(in the rows, 128 means zero)
A single turn carries every row of the set below to another of its rows. Some are shown first; where does it send the rows asked next?
gak: [124 102 125 133 144 129 121 153 102 110 121 147 164 170 152 115 137 147
 137 125 166  94 131 128]
Duses: [131 104 127  89 140 112 141 126 144 111 137 147 146 158 138 116 133 148
 141 113 134 115 145 126]
nezi: [112 101 115 126 138 142 131 137 123 117  97 141 166 168 142  97 145 154
 136 111 103  93 114 118]
vatup: [136 101 117  87 135 113 139 112 143 107 129 149 155 162 144 110 133 144
 135 123 135 119 131 121]
kuf: [127 100 124 127 140 129 123 145 101 109 123 142 175 175 159 113 133 144
 142 130 163  95 122 119]
Gopa: [131  91 113 135 143 123 105 144 119 112 105 134 152 175 148 125 147 151
 123 133 113  97 117 108]
lof: [124  97 117  93 146 129 114 129 112 106 116 152 157 164 146 107 133 141
 160 120 166 128 132 117]
lizu: [130  92 118 128 136 124 110 146 121 115 109 123 156 172 150 126 150 155
 132 132 112  96 113  99]
limum: [113 101 111 130 145 141 127 136 123 111  97 147 168 174 142  97 136 150
 132 109 101  95 120 124]
fana: [136 111 131 137 149 132 120 153 106 105 122 146 158 164 147 112 143 152
 140 119 159  98 139 135]
gid: [111 104 116 130 147 139 124 140 124 110 103 145 173 178 144 103 128 149
 136 103  99  92 127 126]
Gor: [133 104 125 100 140 138 111 109 118 102 119 130 151 142 145 128 127 148
 148 113  95 112 134 114]
nat: [149 119 137 135 148 136 120 145 112  99 124 139 167 164 154 110 144 154
 148 115 152 103 136 133]
Ribi: [134 100 125 138 152 122  99 151 124 104 117 130 158 182 148 132 134 152
 132 116 103  99 137 115]
dapu: [131 106 126  94 147 130 115 129 115 102 122 144 159 160 147 109 135 146
 170 111 158 132 137 116]
kog: [131  97 129 126 138 124 111 150 122 113 118 116 159 172 152 131 146 157
 142 124 107  97 120  98]
Gazog: [106  86 114 103 141 131 108 125 108 117 114 147 143 148 137 132 120 139
 130 123 112 101 137 119]
kolo: [116  96 120 107 147 132 107 128 113 112 116 146 135 140 132 132 125 143
 133 113 106 103 146 126]
vepab: [123  97 118  90 142 110 134 122 141 110 134 156 153 171 141 116 120 139
 131 120 137 114 144 127]
fetez: [123 100 124  90 142 109 138 129 142 112 137 151 149 165 138 119 124 143
 137 113 137 113 149 128]
lezo: [139 107 128 125 139 132 124 137 108 103 126 135 181 174 164 111 135 148
 150 127 157 100 119 117]
Ges: [108 105 126 123 141 140 134 147 123 118 110 132 170 169 143 105 136 156
 149 101 100  89 124 116]
laz: [128 103 127 107 146 137 108 121 119 105 118 138 141 138 137 130 128 148
 143 108  97 110 145 124]
runer: [123  99 118  97 150 128 111 133 112 106 117 156 154 165 143 109 131 140
 157 115 165 128 140 123]
Tif: [133 102 131 132 147 123 106 152 125 108 122 119 162 178 151 133 137 156
 142 116 101  99 132 107]
gunud: [110  84 112  97 135 133 111 114 109 114 115 139 155 151 146 131 117 138
 136 128 110 103 125 108]
barek: [127 103 123  99 153 128 111 134 113 102 120 154 153 163 141 109 131 142
 160 109 162 129 145 126]
visav: [108 106 123 127 146 140 128 146 124 114 109 137 173 177 143 106 128 152
 145  99  98  91 130 123]
Lelo: [137 104 125  87 137 113 142 119 145 110 132 146 149 157 141 112 138 148
 140 118 134 118 136 122]
Guved: [110 102 122 123 136 140 135 145 123 119 105 134 167 166 143 101 144 157
 144 108 103  90 116 115]
lodo: [129  97 113  89 138 111 136 113 141 107 131 156 158 169 145 112 125 139
 130 124 138 116 134 123]
rifi: [124  94 118  96 135 138 113 107 114 108 118 131 159 149 151 129 121 143
 144 123 101 108 124 107]
Sol: [131 107 127  96 152 129 113 133 115 101 122 148 155 161 143 109 132 146
 168 108 158 130 144 123]
kom: [128 100 122  91 145 128 116 127 113 105 119 146 160 163 148 108 135 144
 167 117 162 130 131 113]
supa: [151 115 134 129 144 137 122 137 112  96 125 132 177 169 162 109 140 153
 152 120 150 105 126 124]
tas: [133  95 116 139 151 123  98 147 121 107 109 139 155 182 146 127 138 150
 122 124 109  99 130 115]

kom goes to lof
lezo goes to kuf
Duses goes to Lelo
Now find these:
kog goes to lizu
Gor goes to rifi
visav goes to Ges

A single turn carries every row of the set below to another of its rows. Some are shown first; where does it send the rows asked next?
Vuvi: [136 107 116 122 123 117 102 150 141 116 110 135 135 134 143 134 143 146
 118 124 142 124 127 135 121 128 115 133]
bif: [116 131 120 117 119 119 133 113 106 129 138 109 128 144 115 121 129 135
 123 151 125 132 125 128 134 119 147 127]
Modu: [137 130 138 133 122 138 134 130 131 137 122 152 115 121 151 130 133 105
 132 108 130 130 119 136 125 134 103 126]
zare: [145 127 111 122 122 107 132 139 120 114 136 116 104 138 117 126 143 109
 127 147 121 126 128 127 120 140 124 131]
dasu: [138 119 121 129 137 119 137 143 128 112 130 126 138 118 118 134 126 123
 141 144 122 102 140 138 120 108 119 147]
dat: [135 121 129 117 149 124 125 120 129 121 134 117 134 118 117 127 131 134
 124 140 131 110 154 140 125 108 132 148]
kif: [135 123 132 110 116 136 132 130 111  98 127 138 134 113 153 129 138 133
 122 129 131 145 131 134 129 129 141 132]
Bere: [135 122 112 146 138 123 109 139 111 141 133 121 131 157 114 121 137 131
 134 133 128 115 116 143 130 126 130 136]
zego: [135 127 144 140 126 139 146 137 126 139 125 148 130 115 142 125 123 103
 141 114 131 135 120 131 118 138 120 122]
kivon: [124 120 141 140 136 139 116 116 137 139 111 127 128 137 140 133 112 155
 130 100 130 132 120 126 135 130 126 124]
Zafeg: [115 129 112 123 117 122 119 143 126 119 128 114 125 152 124 146 136 108
 130 125 136 140 114 132 127 106 126 146]
zuto: [127 104 133 133 123 135 144 120 136 130 126 141 123 110 118 119 117 143
 119 130 124 137 133 121 130 158 124 130]
dilis: [139 125 116 150 137 125 115 143 109 138 131 116 126 152 111 118 132 133
 137 130 124 114 117 139 136 129 131 139]
kefi: [139 132 137 138 127 134 136 129 135 139 116 152 115 118 149 129 129 105
 128 114 129 134 120 136 127 135 101 127]
ged: [113 138 119 118 126 124 129 109 112 127 133 106 124 147 113 122 131 139
 121 147 125 126 125 127 138 118 148 127]
foti: [120 123 140 137 134 141 118 124 140 142 114 132 127 134 140 129 109 155
 129  98 127 131 120 127 132 131 125 129]
diz: [148 139 133 135 133 119 116 122 118 132 110 126 134 125 158 114 135 129
 139 137 133 103 128 135 123 130 138 114]
vas: [127 138 140 137 111 146 136 129 137 113 111 126 146 143 125 140 125 127
 125 120 132 126 106 132 118 152 108 126]
fum: [108 126 135 121 119 123 127 105 154 146 116 133 123 123 131 133 124 116
 112 136 140 129 131 122 112 134 112 116]
mik: [113 122 109 124 112 118 115 135 127 122 130 113 127 151 122 144 134 111
 131 133 135 139 114 132 127 111 128 151]
riko: [146 126 112 120 127 108 131 136 114 117 139 117 106 137 124 122 143 110
 131 143 121 129 130 127 116 141 135 134]
tusog: [129 117 112 128 138 116 131 134 120 138 127 132 116 137 140 125 157 126
 136 130 117 138 132 137 143 106 143 133]
Lote: [108 134 141 117 115 124 136 101 139 137 104 125 115 123 136 130 130 124
 113 121 142 136 129 117 113 127 118 119]
mebir: [134 121 133 125 128 130 143 116 132 121 116 138 117 117 122 110 129 147
 113 124 128 126 126 126 137 166 117 123]
Doviv: [125 133 135 132 109 142 135 130 136 114 112 125 148 144 126 139 127 124
 119 118 129 119 108 132 118 155 106 125]
tori: [131 121 131 124 101 109 109 132 116 122 124 121 121 117 132 120 101 135
 130 140 146 120 124 121 112 134 122 132]
mok: [122 129 128 130 128 142 135 122 152 115 115 131 155 144 125 136 133 124
 123 128 140 119 109 134 129 154 114 117]
Nomu: [113 129 124 140 109 143 116 110 114 131 110 139 149 123 137 129 135 132
 116 151 138 120 123 144 129 118 124 141]
Kor: [121 121 139 130 147 135 121 126 145 134 116 129 133 134 140 127 118 142
 139  96 145 133 119 122 124 134 138 119]
gede: [126 124 133 108 134 109 127 137 130 111 132 119 140 120 120 135 132 108
 128 135 134 108 144 147 129 105 123 135]
faror: [116 122 136 120 139 125 123 136 121 117 133 130 130 121 117 135 132 130
 140 130 132 111 144 143 113  93 132 139]
kugop: [104 138 141 116 118 120 135 106 141 132 102 125 118 124 136 131 124 123
 114 119 139 135 126 119 113 132 121 115]
nas: [123 119 115 127 136 119 130 132 118 140 128 132 109 131 136 126 154 123
 127 128 114 140 137 136 142 103 141 134]
dezaf: [127 120 133 130 142 119 122 126 122  99 126 116 139 122 106 132 127 128
 143 137 134 103 138 146 128 119 136 141]
Sori: [135 116 128 130 129 129 145 116 124 120 115 139 117 117 123 112 122 147
 116 123 125 124 124 123 135 163 115 122]

faror goes to dezaf
kivon goes to Doviv
nas goes to dilis
Now find these:
vas goes to kugop
mok goes to fum
mik goes to bif
diz goes to Vuvi

A single turn carries every row of the set below to another of its rows. Some are shown first; where does it send the rows asked next?
rak: [150 121 114 153 131 130 144 125 139 123 133 127 118 123]
poso: [100 140 132 130 142 118 125 117 137 136 127 131 125 149]
tene: [151 129 121 127 126 126 127 145 122 114 125 101 126 129]
lam: [134 123 147 130 148 128 144 103 134 115 129 135 128 121]
Nunu: [126 153 118 132 139 121 110 120 139 135 130 133 121 148]
Fif: [152 111 125 138 133 127 130 109 129 139 123 113 118 118]
Lufu: [113 127 144 121 158 126 126 121 116 130 129 116 131 115]
tov: [106 139 122 120 130 122 118 136 118 110 134 107 123 121]
letu: [141 129 131 124 140 132 119 140 123  99 127 101 119 128]
Nodi: [147 116 130 147 127 129 143 129 139 113 124 138 125 115]
bes: [135 140 134 146 131 124 125 108 129 144 128 142 110 134]
Simu: [105 147 130 136 145 121 132 110 133 130 125 131 121 144]
mibe: [150 119 134 125 130 131 124 134 138  95 128 113 121 136]
Zur: [124 109 143 131 157 134 136 134 132 115 123 142 124 139]
kes: [116 126 133 126 110 122 108 106 128 128 133 114 135 127]
napu: [148 120 122 122 120 124 121 149 128 119 127 105 130 136]
mitun: [145 101 127 131 128 124 119 118 134 148 125 114 123 124]
lizon: [119  98 119 134 133 128 132 113 135 110 127 129 123 114]
rup: [128 138 123 131 121 125 140 116 134  94 133 125 117 125]
Mamo: [117 110 142 128 159 133 129 141 126 121 122 136 125 138]
zol: [138 115 134 116 132 128 110 146 134 106 130 107 126 138]
Sufa: [141 112 124 133 138 126 119 119 121 148 122 104 121 116]
Gura: [128 153 118 133 138 121 111 119 141 134 130 136 120 149]
Fumev: [132 157 129 136 154 121 130 141 131 117 129 129 122 140]
Loto: [109  95 119 128 134 126 121 123 131 119 128 123 126 114]
rezeg: [133 104 118 137 124 122 121 145 145 142 137 124 128 133]
guv: [121 117 141 132 163 136 136 135 123 115 121 135 123 134]
dazum: [126 103 131 130 123 122 117 152 139 134 128 130 134 122]
zonop: [138 142 133 133 142 119 129 138 148 117 132 142 125 151]
zaso: [128 155 117 134 139 121 112 119 139 133 130 134 120 148]
kevok: [156 123 122 127 120 125 131 141 131 111 126 109 127 135]
dus: [119 137 131 132 118 125 115 101 119 123 131 110 130 120]
mugi: [125 129 133 131 110 125 119  96 131 119 133 120 131 126]
lanal: [126 130 136 137 127 120 112 119 135 154 130 141 116 140]
Gub: [126 129 125 142 143 129 128 146 114 126 123 115 126 104]
gafom: [122 143 133 141 138 123 114 119 119 153 127 131 112 130]
kub: [128 128 112 145 144 128 126 144 119 138 134 107 121 115]
visin: [119 105 150 115 140 121 122 122 141 132 133 134 137 132]
bedu: [108 139 132 134 138 119 132 110 143 131 127 138 124 151]
bez: [112 105 117 134 141 129 129 118 123 112 125 119 122 107]
rav: [124 143 131 126 147 117 116 152 138 128 133 131 128 149]
reva: [115 118 126 115 111 117 119 132 146 110 138 127 127 138]

zonop goes to Fumev
guv goes to Mamo
Now find these:
Loto goes to lizon
napu goes to kevok
letu goes to zol
Lufu goes to visin
Fif goes to Sufa
dazum goes to Nodi
mugi goes to dus
bes goes to gafom
reva goes to rup
Simu goes to poso
rak goes to kub
Gura goes to zaso

A single turn carries every row of the set below to another of its rows. Some are shown first; where does it send the rows asked next?
zinet: [121 146 132 130 143 142 102 123 154 129 124 110 147 146 107 147 122 107
 116 134 124 139 134 150 142 126 125 109 117 144 128 127 130 129 118 119
 121 161]
kel: [117 133 124 151 125 146 146 104 134 124 138 130 137 133 112 138 132 129
 127 143 135 135 140 157 111 134 135  99 128 143 128 129 120 110 154 130
 102 111]
fuve: [128 135 132 128 122 132 123 151 122 148 134 132 128 149 131 152 132 115
 108 129 110 134 120 140 134 127 151 136 147 142 122 132 138 150 141 127
 116 130]
Tus: [112 133 123 124 143 141 111 135 121 152 129 114 142 151 118 136 142 131
  91 137 120 145 115 124 126 137 154 113 134 144 132 126 129 145 133 131
 112 135]
Dilo: [125 125 135 135 127 133 123 133 109 132 145 110 151 114 113 156 119 130
 114 117 137 139 114 147 109 140 123 106 141 145 126 110 131 113 117 119
 129 128]
Mar: [117 128 114 120 120 113 146 113 135 106 123 130 145 128 120 165 120 107
 115 131 131 165 138 144 109 121 122 124 133 129 113 129 142 115 111 109
 120 135]
faf: [150 140 133 130 119 130 129 147 124 137 121 124 124 148 121 151 131 134
 105 137 114 142 129 134 133 141 154 132 128 140 122 126 128 159 131 132
 126 129]
Sen: [126 134 120 120 126 122 138 117 131 158 142 128 135 151 136 152 129 117
 118 138 113 138 140 123 137 121 142 140 111 154 120 152 134 101 116 126
  96 127]
modim: [118 131 102 140 110 121 142 109 147 123 133 113 140 128 145 131 139 124
 121 145 137 145 140 144  93 135 128 120 123 135  99 118 134 127 125 116
 102 131]
reb: [113 128 121 148 140 117 120 105 128 119 135 108 140 132 138 145 130 116
 115  99 132 148 136 141 105 130 116 113 111 140 100 131 143 112 131 126
 116 130]
Mek: [122 138 123 124 145 137 113 138 117 141 132 122 143 137 125 143 135 124
  87 126 117 145 124 126 140 131 152 118 144 146 129 131 135 144 134 147
 116 131]
Zute: [121 138 119 120 130 139 122 145 108 142 133 129 133 137 120 144 136 127
  94 134 107 145 115 121 137 132 149 128 139 133 125 120 136 143 132 133
 119 123]
sakar: [128 130 135 128 142 142 106 140 127 142 134 117 135 142 124 156 116 121
 115 132 118 137 119 132 132 133 157 124 150 145 129 133 140 153 130 138
 106 140]
Fep: [118 120 106 127 113 118 143 110 143 105 124 123 143 123 135 163 127 114
 117 141 138 158 141 140 114 131 123 124 139 132 109 121 140 121 112 110
 117 136]
Gon: [118 162 128 130 133 143 115 131 144 128 153 111 138 126 128 145 116  99
 115 127 106 128 132 156 138 120 130 126 130 135 114 121 135 118 132 126
 116 135]
favag: [134 123 115 124 135 123 141 115 145 159 138 121 119 146 118 155 128 123
 101 143 124 135 142 134 119 145 148 133  99 158 112 145 129 114 127 126
  95 124]
timo: [121 168 128 127 125 145 116 119 145 134 139 103 133 147 115 126 130 123
 120 142 110 134 123 150 118 129 127 127  98 133 125 121 125 130 124 113
 113 136]
nifof: [122 141 146 128 138 132 120 129 125 146 138  98 137 157 119 139 130 127
 108 138 124 139 126 134 126 136 165 122 133 144 132 139 130 154 130 125
 107 140]
lubuf: [125 143 143 133 120 142 121 133 128 141 129 106 136 155 131 161 135 144
 107 141 112 143 121 130 123 139 158 128 131 140 131 133 121 150 122 122
 129 132]
Bemob: [122 147 123 119 131 142 122 134 124 139 132 110 141 141 126 143 139 143
  87 143 115 150 119 127 120 140 161 120 136 140 133 124 120 143 128 138
 119 124]
milas: [118 133 131 152 126 142 138 101 117 115 131 141 139 139 119 149 135 124
 128 121 128 141 139 146 136 119 119 110 124 144 137 139 130 104 146 131
 114 113]
sunup: [118 120 103 155 132 130 120  97 154 119 117 121 135 137 133 147 136 124
 107 133 142 150 138 134 101 139 119 115 110 144 108 132 146 132 119 119
 104 142]
papu: [120 121 120 159 134 154 128 102 130 125 123 144 134 138 105 146 132 132
 130 135 133 134 135 144 121 131 119 100 116 147 133 134 130 117 147 133
 106 120]
zoga: [124 118 116 124 117 130 137 128 147 162 142 120 139 140 144 168 128 128
 121 148 115 132 143 130 126 135 146 125 125 155 106 134 118  99 121 128
 111 129]
Suko: [128 142 119 126 127 141 125 139 143 137 132 130 125 133  96 142 124 104
 117 146 110 128 133 151 135 129 116 125 111 132 110 113 135 142 130 111
 125 144]
fuveg: [118 132 112 143 132 124 132 109 119 121 133 132 144 126 121 138 121 117
 130 130 117 145 144 117 115 112 111 122 111 127 102 137 154 128 106 123
 109 140]
bofen: [136 120 136 145 131 130 140 140 133 128 115 134 134 136 138 142 116 130
 132 136 128 138 152 116 133 107 113 115 107 153 129 136 128 113 114 123
 119 125]
gemem: [116 126 126 146 118 148 149 107 134 116 126 138 146 136 106 160 127 127
 129 152 134 144 143 149 126 129 134  98 137 138 134 128 119 106 137 120
 116 120]
mebab: [144 138 124 136 128 131 122 127 126 122 123 133 140 128 103 155 121 126
  90 117 142 152 110 155 104 142 126 117 127 151 142 121 141 119 116 121
 117 126]
Kizi: [115 129 105 156 132 135 125 108 160 127 117 130 142 142 124 151 131 123
 102 135 133 150 138 140  86 132 125 108 111 140 105 135 142 126 119 116
 108 142]
dosu: [126 118 133 138 142 128 134 135 134 130 126 127 111 139 135 140 115 119
 120 118 134 137 126 138 112 122 115 127 104 153 131 130 135 107 140 114
 102 104]
mus: [118 119 129 146 146 144 137 131 161 134 130 132 131 127 138 154 114 124
 113 145 132 129 148 136 102 111 126 116 122 163 132 148 128 118 127 128
 103 121]
tivi: [119 137 141 138 130 133 156 130 143 115 130 122 127 136 134 158 107 122
 108 145 129 146 142 129 119 116 137 125 116 142 135 137 129  98 116 102
 110 109]
Dute: [127 145 122 144 119 135 140 131 120 150 145 141 157 123 110 126 136 126
 105 144 125 127 134 142  98 111 123 117 133 151 129 138 140 135 112 126
 110 136]
sefog: [128 144 132 154 111 134 123 138 111 147 139 122 163 132 133 127 138 138
 119 124 126 133 122 137 111 124 121 106 131 147 123 117 130 112 114 123
 124 134]
Suf: [125 136 106 132 112 120 142 121 143 123 131 117 148 127 136 130 126 126
 131 142 131 150 140 145  87 130 130 111 125 130  97 114 128 117 120 122
 107 131]
Rudor: [127 136 126 147 120 143 149 107 113 113 129 140 138 135 103 139 122 126
 139 144 128 143 141 136 137 126 128 107 121 130 132 127 131 108 135 124
 106 116]
mur: [121 109 137 133 138 129 147 140 142 136 129 107 130 133 124 136 108 127
 134 151 143 135 143 132 110 128 131 103 117 148 123 119 118 111 126 109
 106 122]
pok: [120 127 107 139 124 118 139 106 123 114 131 127 138 126 127 136 126 110
 125 138 130 148 145 119 127 122 116 127 119 128 104 130 157 131 109 114
 101 140]
Foveg: [127 136 123 115 126 131 132 143 117 141 123 124 143 142 117 145 145 134
  89 143 116 150 127 127 134 134 152 120 138 141 129 123 122 150 128 132
 131 131]
Suneg: [144 117 116 113 129 120 136 126 138 144 128 123 128 144 117 164 110 118
 118 142 128 148 137 126 142 147 149 127 113 149 115 128 130 101 115 124
 101 130]
Zike: [134 150 131 156 132 135 137 122 123 130 136 135 148 130  95 144 122 120
  77 136 134 142 134 137 114 128 138 113 121 144 133 138 150 127 105 113
 111 135]
rodi: [109 126 115 148 130 119 121  98 128 114 136 110 140 131 152 145 136 115
 118 110 134 148 136 132 119 127 113 124 120 140 106 131 149 116 124 121
 110 133]
Fam: [130 155 129 121 120 139 122 126 156 122 131 114 139 130 123 161 134 121
 110 134 112 137 138 165 126 127 119 126 118 145 124 125 114 133 125 129
 144 138]
paleg: [133 108 120 120 137 128 116 117 136 154 132 114 131 141 134 170 125 133
 127 127 122 138 133 125 132 142 131 128 108 161 118 138 124 104 118 138
 111 131]

kel goes to milas
Dilo goes to mebab
Fep goes to sunup
Now find these:
Zute goes to Bemob
mur goes to dosu
fuveg goes to Suf
lubuf goes to sakar
zoga goes to paleg
Fam goes to zinet

